One turn moves each row of this set onto another row. After a few examples, where does it send each row asked below?
tidiz: -12,-14,17,15,22,14,-12,-50,-26,-4,35,2,-25,12,-4,4,-5,16,17,-14,8,24,26,6,21,-19,45,-38,0,11,4,8,8,4,7,-9,38,-17
voker: 22,24,-27,-8,-14,7,-19,59,-2,5,-13,18,1,20,-15,19,18,-4,-12,-22,-18,24,4,-5,-11,-35,-22,-46,-13,-3,-23,-20,1,-30,-12,-16,-37,-8
lud: 3,20,34,11,-9,-9,-4,4,21,7,-3,-43,18,-12,-21,13,13,-8,-23,38,-42,-7,6,6,-6,1,11,0,10,-2,27,-13,23,15,2,24,-28,-41
tene: -24,-7,24,12,3,-13,-8,-50,-35,3,21,0,-26,7,27,-2,-1,10,25,-30,-3,24,28,10,11,-20,23,-19,-28,1,-12,-1,9,-44,-3,-3,21,1
zenos: -12,29,-8,-11,6,-5,-17,37,-33,-29,-11,-1,0,14,-40,8,26,-7,0,-4,-43,21,3,-1,-1,-2,-34,-40,-7,-15,-6,-4,-11,-34,-14,-21,-20,4
Lapab: 3,30,-4,-8,2,3,-9,51,-29,-16,-13,-1,3,24,-36,14,14,-23,-7,-1,-19,24,-5,-7,2,-13,-42,-44,-5,-4,-15,-1,-12,-25,8,-31,-6,-3
dit: 28,-21,-6,14,25,16,-14,-20,-18,-17,-19,2,6,-21,5,10,39,9,8,-16,9,-38,9,11,15,25,19,23,-24,-29,13,1,1,16,8,49,-7,14
mebud: 21,-9,16,10,0,6,-2,-33,-8,34,-3,12,-16,23,36,6,-13,-5,21,-24,45,23,15,-2,5,-55,11,-21,-10,18,-20,-23,12,-15,3,-11,27,-2
Tariv: -31,16,-34,17,-9,-1,47,21,30,17,17,12,-20,-46,19,-20,-29,13,19,-5,13,32,25,0,-14,8,12,-14,8,-3,-18,22,-2,4,-29,5,3,5
tonop: 4,17,15,5,-14,-16,-24,16,5,-11,17,-13,20,9,-17,18,14,21,-37,23,-24,-13,-41,4,-9,-4,17,-7,0,27,37,-9,20,12,16,10,-4,-41
Lesov: 26,3,9,-15,-34,-31,-25,8,12,10,9,-11,34,17,-6,16,20,2,-23,32,-19,-9,-16,-9,3,1,4,5,10,48,21,-7,11,24,2,3,-30,-23
Kasip: -5,-7,4,-1,16,10,6,-64,-9,-11,-4,9,-18,-9,25,-5,-5,-4,15,-36,-7,21,34,5,-6,-34,40,-12,-12,-8,-19,-38,23,-22,-22,13,3,9
vubiz: -2,8,28,11,-35,-43,-33,16,5,12,-1,-16,18,5,4,12,3,19,-16,19,-32,-16,-28,18,-5,-10,-10,-6,-28,5,35,-21,18,-10,0,17,-11,-31
kam: 14,-3,10,12,17,8,6,-6,4,9,7,7,4,1,12,20,43,2,3,-30,25,-17,6,-3,1,57,11,54,-5,6,5,6,-1,-11,-4,36,-26,20
Muf: 20,-29,-6,-6,-3,3,-18,-52,-6,10,25,25,-7,15,14,4,-13,5,18,-22,20,24,38,-1,21,-30,41,-28,-2,32,-14,-12,5,19,-11,-8,13,0
Vugem: -4,0,-2,7,1,-7,-13,42,-9,-5,-8,19,-2,19,-61,1,15,5,17,8,-47,23,12,4,22,17,-21,-58,-1,-9,0,1,-12,9,-9,-22,-10,-8
nen: 0,20,-57,-7,-13,2,25,23,-1,9,6,2,-11,-39,41,-13,-5,8,14,8,37,25,16,-16,-14,-34,4,-16,11,11,-26,34,-5,0,-17,-7,-1,10
tugaz: 3,8,-4,-2,7,1,8,44,1,-9,-10,20,5,22,-64,3,1,-21,2,6,-35,27,6,-5,17,22,-27,-47,6,1,-12,-12,-14,17,0,-26,-7,1
momup: 33,11,26,4,-23,-23,-7,15,18,24,-33,-22,27,10,2,10,17,-6,-11,44,-8,-13,-26,-4,-4,-25,-13,1,4,17,19,-26,24,18,13,10,-16,-25
Bol: -12,-9,29,-1,12,-6,29,-53,-9,10,19,7,-13,19,5,-5,-5,-26,21,-16,10,39,34,-13,18,16,22,0,7,34,-27,-5,1,-8,7,-15,18,16
kor: -29,16,-44,-8,0,-11,11,5,-25,-22,-1,-1,-11,-43,23,-24,-16,21,29,11,14,14,9,4,-11,-17,-12,-17,1,-10,1,31,-13,-4,-39,-6,21,21
luzuv: 42,-13,-10,-3,9,22,-26,-4,-14,-4,17,-3,19,-3,11,33,15,-15,-11,-23,45,-29,18,4,14,26,6,30,-10,6,11,13,-18,21,9,33,-12,7
rino: -25,29,-43,1,0,11,23,13,5,0,8,-9,-18,-49,29,-11,-14,17,18,0,20,25,26,0,-27,-25,6,-14,14,-13,-6,25,-2,-11,-48,3,-1,4
kekom: 5,34,-13,0,2,14,-5,51,7,1,-23,8,-6,9,-23,15,21,-6,-8,-22,-31,27,9,-1,-21,-27,-22,-36,-3,-22,-17,-31,7,-40,-28,-8,-39,-8
tesaf: 28,-5,3,33,17,32,-20,11,-9,11,22,-7,-3,-7,8,34,26,9,-12,-25,39,-28,7,11,12,17,23,13,-19,-12,14,24,-1,7,29,39,-1,-19
lag: -7,18,35,6,-30,-39,9,13,15,12,4,-26,20,1,-4,7,18,-15,-25,23,-44,1,-10,-3,-1,26,-2,15,-10,21,5,-10,16,-10,21,17,-32,-22
pib: -11,5,-55,13,-7,2,30,28,18,11,16,26,-20,-37,21,-21,-8,37,17,3,24,25,2,-9,-7,-13,26,-30,12,14,-15,31,1,19,-13,-4,12,-2
gofa: 11,4,9,-11,-27,-28,-27,-6,12,-13,-8,-18,31,-13,-5,10,0,0,-24,22,-47,-18,-1,14,-7,-8,5,1,-14,1,26,-33,15,16,-19,30,-33,-21
zunas: -29,-1,-38,15,-4,-17,22,19,-6,0,6,21,-18,-35,13,-31,-19,37,37,13,14,18,-5,1,3,0,1,-31,-2,-1,1,36,-9,16,-17,-9,35,11
Mag: 20,-26,4,30,-3,-5,-20,3,-12,15,7,12,0,-10,20,18,30,16,9,-32,15,-33,9,17,23,34,12,19,-47,-16,5,14,-5,-4,22,45,-10,4
Dovuk: 22,-2,13,24,35,26,13,1,9,0,-9,14,3,2,1,21,15,1,-4,-28,41,-27,-22,3,-5,38,5,39,-11,-11,16,-15,4,9,12,39,9,12
Geta: 22,-2,20,26,29,20,-5,-11,-10,18,-15,-19,-5,-8,8,20,55,5,21,-4,24,-26,21,4,9,30,6,34,3,-24,17,18,4,-3,-3,37,-17,6
rulu: -30,9,-35,8,2,-7,53,15,5,-8,2,12,-14,-47,10,-32,-35,-3,20,9,11,24,6,-2,-1,12,-1,-17,-2,-4,-19,20,-10,19,-3,-3,29,19
badeb: -1,-8,32,21,24,19,27,-54,12,27,-7,-2,-24,3,5,-4,-4,-13,32,-10,7,33,47,-1,8,-19,31,-15,15,-2,-17,-23,21,1,-14,2,12,-3
fov: -13,22,-38,-2,0,-3,38,18,-19,-6,-12,-9,-10,-43,26,-24,-18,-10,23,20,29,20,7,-10,-6,-23,-16,-16,2,-5,-20,32,-13,3,-4,-12,27,19
kad: 13,8,-10,8,-6,7,10,52,36,24,-19,31,-2,17,-42,8,3,-7,4,-12,-35,30,18,-1,1,4,-15,-43,6,-7,-22,-34,3,4,-26,-10,-36,-6
sanir: 21,0,-25,11,-7,11,-12,53,23,13,-11,35,-2,15,-43,10,10,15,1,-10,-35,21,12,2,6,-14,-1,-61,-1,-7,-13,-23,3,14,-18,-9,-29,-16
Dumuv: 36,-13,18,19,10,9,-11,3,-3,25,-12,2,12,7,13,27,5,-13,14,-16,55,-30,4,11,13,29,-23,34,-19,-7,18,0,-14,12,6,30,8,13
firil: 15,16,16,-5,-14,-23,13,10,13,-14,-23,-11,28,-1,-2,2,11,-15,-36,22,-32,-12,-44,-7,-14,-2,3,10,-12,17,5,-40,26,6,30,20,-18,-13
Zurep: 0,6,17,-5,26,16,23,-42,-25,-12,8,7,-16,18,16,1,-10,-20,1,-27,30,27,-6,-13,-1,-26,23,-8,-4,24,-22,-20,13,-19,24,-14,38,8

Tariv -> nen
sanir -> kekom
Dumuv -> Mag
Now these:
Kasip -> Zurep
gofa -> firil

One turn moves each row of this set onto another row. After a few examples, where does it send each row asked below?
kig: -9,-20,-3,51,-22,-38,10,-22,-3,27,-50,1,-14,-3,32,-10,-25,13,3,12,6,29,27
nufom: -26,28,-23,6,-23,-7,11,-3,-10,19,-42,13,-12,2,23,16,3,-41,-16,-31,22,30,8
ruzi: -17,15,-6,13,9,-12,36,28,19,8,-23,23,7,-54,-44,-1,-13,1,19,-23,44,57,-6
bemo: 10,-28,35,-13,-23,10,32,-19,-17,-35,-28,43,-26,-14,-22,0,-32,-2,-19,-22,15,18,-8
neb: 22,-8,2,26,-4,-19,17,-4,26,-20,-19,-9,-14,9,-26,-15,-10,-4,50,-25,54,36,-27
Dolu: -25,31,-30,30,0,-10,43,28,-10,-17,-11,33,-17,-41,-2,19,6,-17,9,-17,4,22,9
suv: 33,-6,-38,61,-27,23,3,4,-5,-3,-20,26,6,9,-16,-25,-7,30,23,-39,29,7,13
Zoroz: 20,-29,2,-5,8,31,10,45,-1,9,-17,12,5,-33,-4,-17,-10,37,-5,-52,28,-5,-8
rudas: -4,-52,17,46,-11,-16,20,-27,11,-17,-43,2,-4,-10,-6,6,-3,16,-11,-15,54,33,33
Punil: -12,-15,-9,-4,7,32,15,18,20,8,39,-8,0,-14,-10,-14,-5,21,7,-7,18,19,39
nenoz: -19,-25,18,13,20,-25,-13,7,-10,11,-70,-14,-13,-3,5,-12,-15,-3,-28,10,19,31,-10
zuk: 6,-56,16,-9,-38,-21,0,3,20,-2,-23,30,-12,14,-18,19,-23,-17,36,-32,56,12,-7
Fol: 4,-3,-31,17,7,15,-18,26,-44,21,-1,8,-21,-3,-10,-33,8,-19,-6,-27,1,7,-7
Zoz: 6,11,18,-10,-10,12,5,-17,23,-21,-39,11,-9,25,29,-15,-16,7,-1,-9,29,55,22
duk: -61,-4,-15,1,-17,7,15,46,-2,2,-38,22,-6,-15,-2,36,-7,-27,11,-15,10,-12,3
ber: -19,-42,-26,29,-11,18,-3,27,-9,3,-21,-4,34,4,13,-17,-43,2,20,-42,-9,-3,28
liv: 3,-47,18,14,-53,-33,-2,13,-18,23,-59,16,-27,-15,-6,-9,-9,16,-22,-7,32,23,25
gud: -4,-1,-26,9,8,24,-16,32,0,-39,-19,31,9,18,-44,-12,-16,0,-13,5,3,20,6
zuven: -14,-15,-7,15,-14,1,-20,23,-11,-3,24,36,16,-39,-43,-9,-37,6,29,10,6,-8,16
Tinus: 7,-7,-14,-1,-27,15,7,15,1,37,-5,65,3,-17,-15,-1,-42,33,-2,8,-7,-4,7
Kevu: -15,-20,-22,15,-24,48,21,2,1,13,-11,21,-3,15,-66,-12,-15,11,-20,-14,19,17,10
vanev: 16,14,6,6,0,-38,34,34,1,-13,-23,-11,-13,-45,4,-20,-28,9,32,-29,13,22,-29
Sima: -6,-41,17,53,2,-38,15,-5,-22,-33,-48,3,-17,-24,-4,1,-27,7,-1,9,3,-3,-8
luv: -6,-17,-19,14,-40,-9,9,35,25,30,-22,18,-34,24,-28,-8,-10,2,63,-2,30,24,-6
lal: -37,11,31,12,-2,26,6,-34,3,-10,-23,-32,-13,-9,-12,-18,-13,-13,13,-12,41,28,-1
Gitu: -35,-26,-22,6,-6,-1,5,12,29,18,-22,41,-11,34,5,33,-17,-29,36,0,19,18,5
vog: -27,-10,26,3,-50,-1,-19,-3,-19,-26,-64,14,5,-1,-35,-19,-53,-14,11,-9,12,17,3
nebam: -21,-19,-5,10,-65,-12,12,6,5,17,-24,8,-15,5,33,25,-10,-17,31,-34,27,-14,22
basiz: 17,-24,-16,-1,0,4,-47,19,0,37,-19,49,26,0,-3,-16,-23,3,9,-27,39,30,13
reke: 5,-25,29,29,4,-34,-11,-2,-6,1,-22,-4,-33,-41,5,-7,17,19,5,10,52,13,2
vadas: 0,0,26,-7,-21,-23,-1,-6,-18,-15,8,16,-29,-22,37,-16,-33,-8,28,7,-13,15,14
Gosa: -20,24,-22,13,3,34,-1,29,32,14,-18,0,22,2,8,-15,-24,38,12,11,8,6,16
gufi: -5,-19,-16,43,31,23,7,-25,-11,20,-2,31,28,-32,-17,-3,-35,-2,11,-35,21,4,-12
fozu: 12,-34,-8,7,-17,-16,55,43,31,-7,-20,22,-9,-10,-36,-7,-33,21,39,-28,20,48,3
Mezu: -22,16,-5,13,-8,-28,30,6,-14,-2,-53,20,19,-40,-7,9,-47,-28,-7,-35,6,27,-20
zaz: -3,18,33,14,-59,2,9,-16,1,12,-31,12,-16,-38,7,-16,-28,35,36,-5,32,-5,6

Punil -> zuven
Zoz -> zaz
Now these:
duk -> Gitu
Mezu -> nufom
Sima -> nenoz
ber -> basiz

One turn moves each row of this set onto another row. After a few examples, where does it send each row asked below?
gegom: 11,15,-30,5,-42,14,20,32,5,-25,-22,-22,-8,25,2,25
puz: 21,9,10,0,-34,20,5,-24,54,-24,-4,57,14,-33,19,-18
Penub: 18,-9,-45,7,-49,4,30,21,32,-8,-13,-7,-30,21,16,48
lek: 8,9,-33,9,-30,18,16,25,-9,-16,-23,-15,-19,29,17,25
tofur: 7,8,12,-12,-33,13,-2,-25,56,-7,-24,53,10,-26,10,-13
zetat: 41,-17,-32,-44,-39,25,-16,-20,50,-25,24,49,-7,-19,13,4
pezes: 23,-2,-46,2,-47,16,10,22,23,-9,-10,-14,-32,25,3,55
Zabu: 19,8,17,-7,-45,14,-7,-20,64,-14,-14,50,9,-27,2,-19
Kotut: 55,-14,-13,-12,-26,23,-24,10,-6,-40,21,52,-2,-27,-2,-9
Bofos: 51,-33,-53,-11,-36,1,-14,13,12,-23,18,27,-47,12,-4,7
kop: 52,-34,-48,-19,-41,10,-12,29,13,-19,19,19,-41,13,5,32
lito: 7,-14,-29,0,-42,-4,12,25,22,2,-33,-7,-33,25,6,47
sunu: 16,3,14,-5,-35,22,-11,-31,47,-8,-15,57,9,-26,17,-15
dudu: 42,-4,19,15,-38,16,-22,-9,36,-14,-1,63,-3,-39,-6,-4
fod: 43,-18,19,23,-40,2,-6,-7,36,-17,-4,64,3,-44,5,0
talap: 29,13,7,-3,-35,24,-12,-25,56,-18,-1,56,7,-34,6,-13
vikar: 16,-19,-26,8,-52,-6,17,31,23,-7,-18,-16,-22,23,8,46
Sikap: 4,26,-34,5,-36,1,23,18,-4,-25,-13,-9,-26,28,12,26
tazer: 28,-10,30,16,-30,-1,-12,-4,24,-6,-22,59,3,-35,-3,-5
pagu: 33,-24,-48,-38,-36,16,-12,-28,35,-30,22,40,-5,-17,-5,2
dumek: 33,3,-61,-23,-21,23,-4,8,12,-42,20,18,-22,22,3,-20
tal: 12,0,-38,4,-52,-12,18,16,14,-5,-13,-6,-43,26,7,48
sol: 16,17,-39,8,-33,23,12,31,-2,-27,-11,-16,-19,26,3,35
galu: 13,15,4,-8,-45,4,-3,-35,49,-15,0,63,0,-32,7,-11
pizer: 45,-22,-28,-14,-24,14,-17,-5,-15,-44,19,40,-1,-25,-16,-7
Dozu: 19,-4,13,-1,-46,7,-4,-18,68,-11,-7,50,11,-28,12,-17
Rimat: 18,11,-31,17,-35,12,32,39,-4,-31,-14,-11,-15,21,14,26
mefef: 35,-16,26,14,-35,7,-20,-16,25,-6,-13,65,3,-35,6,-7
giv: 39,-6,29,15,-42,2,-19,-1,33,-14,-13,56,5,-36,-10,-14
keme: 4,11,-29,5,-39,9,25,30,10,-25,-17,-23,1,28,14,21
Sisod: 13,-9,-38,1,-45,7,12,16,15,1,-23,-9,-33,32,18,48
vunif: 34,-8,30,21,-40,4,-11,3,30,-18,-6,52,11,-31,0,-19
Tabi: 31,2,21,15,-44,-9,-11,-19,17,-17,-3,66,-3,-40,-4,-10
Goful: 15,-9,-34,0,-51,0,15,29,21,-6,-21,-17,-25,26,-2,45
zanu: 30,11,-51,-30,-22,35,3,21,3,-41,19,8,-15,19,19,-2
lusu: 2,16,-22,4,-25,11,21,30,-2,-18,-31,-13,-12,28,9,24

lito -> tazer
dumek -> pagu
Now these:
Goful -> giv
sunu -> Sisod
tal -> Tabi
dudu -> sol
vunif -> keme
Penub -> fod
kop -> Kotut

